In the data rows, the value 128 means zero.
Some points, one per row:
[138 114  91 109 122 203 102 130]
[176 152 166 106 163 102 160 102]
[100  98 139 135  93 156 144 187]
[114  89 162 176 122  67 174 125]
[126 138 133 109 129 123 124 162]
[126 159 152  67 126 153 140 174]
[111 122 118  97  86 152 146 195]
[ 92 111  95 175 122  94 117 121]
[162 155 120 115 171 151  71  77]
[116 171 149 136 149 113 186  93]
[143 110  99 124 123 132  85 112]
[167 151 182  71 154 178 176 130]
[158 153 155 144 156  31 106 107]
[124 143 126 174 141  29 163 106]
[ 97 115  73 139 103 184  72 128]
[ 78  83 130 180  93 104 187 158]
[128 161 101 126 142 164  81  93]
[125 122 132  97  77 159  98 187]
[156 152 153 137 151  70 143 102]
[144  95 145 135 137 104 160 121]
[134  98 111 161 181  66 115  87]
[ 62  74 113 165  95 138 153 174]
[140 141  90 113 143 185  25 115]
[124 146 134 105 125 162 135 148]
[154 175 124  96 151 158 107  96]
Then 10 other points, each followed by its number:
[125 136 155 170  98  63 234 123] 0
[170 156  87  81 133 210  45 107] 1
[154 173 158 140 149  60 217 109] 2
[138 165 126  76 115 199 155 154] 3
[ 88  92  99 243 111  91 137  68] 4
[ 90  69 159 188 111  73 233 149] 5
[158 145 116 108 140 162  60 122] 6
[145 115 169 117 138 116 170 127] 7
[166 152 142 155 165  68  92  60] 8
[132 117 147 136 125 103 125 121] 9
Which three of these numbered points are nearest to each point below, ignoring the 3 directions in which the first points spread most? Their numbers follow each, nearest first.
[155 142 116 137 188 149  93  51] > 5 7 4
[162 181 142  69 154 149 106 145] > 6 9 8
[139  89 118 191 155  96  67  67] > 7 9 8
[186 179 138 111 164 122  68  73] > 8 6 9
[ 96  85 119 127  69 173 163 203] > 1 7 6
[146 152 117 114 144 150 129 125] > 3 2 1
[ 86  75 139 137  88 154 176 181] > 7 5 9
[160 181 137  85 149 141  76 132] > 6 8 9
[112 147 140 133  94 139 173 130] > 0 3 2
[129 138 160 129 121 135 201 118] > 4 5 3
[106 150  93 129  94 146  71 137] > 8 6 2
[148 147 180  96 149 150 196 133] > 5 7 3
[108  86 140 175 139  97 228 106] > 5 4 3
[119  89  92 187 131  78  63  77] > 9 8 7
[123 115 115 139 109 100 157 130] > 1 3 2
[142 144 140  75 127 230  94 119] > 5 7 9
[158 145  96 110 126 171  63 108] > 1 8 9
[ 81  66 121 143  99 114 210 179] > 5 7 1
[135 155 158 130 137 110 201 111] > 3 2 0
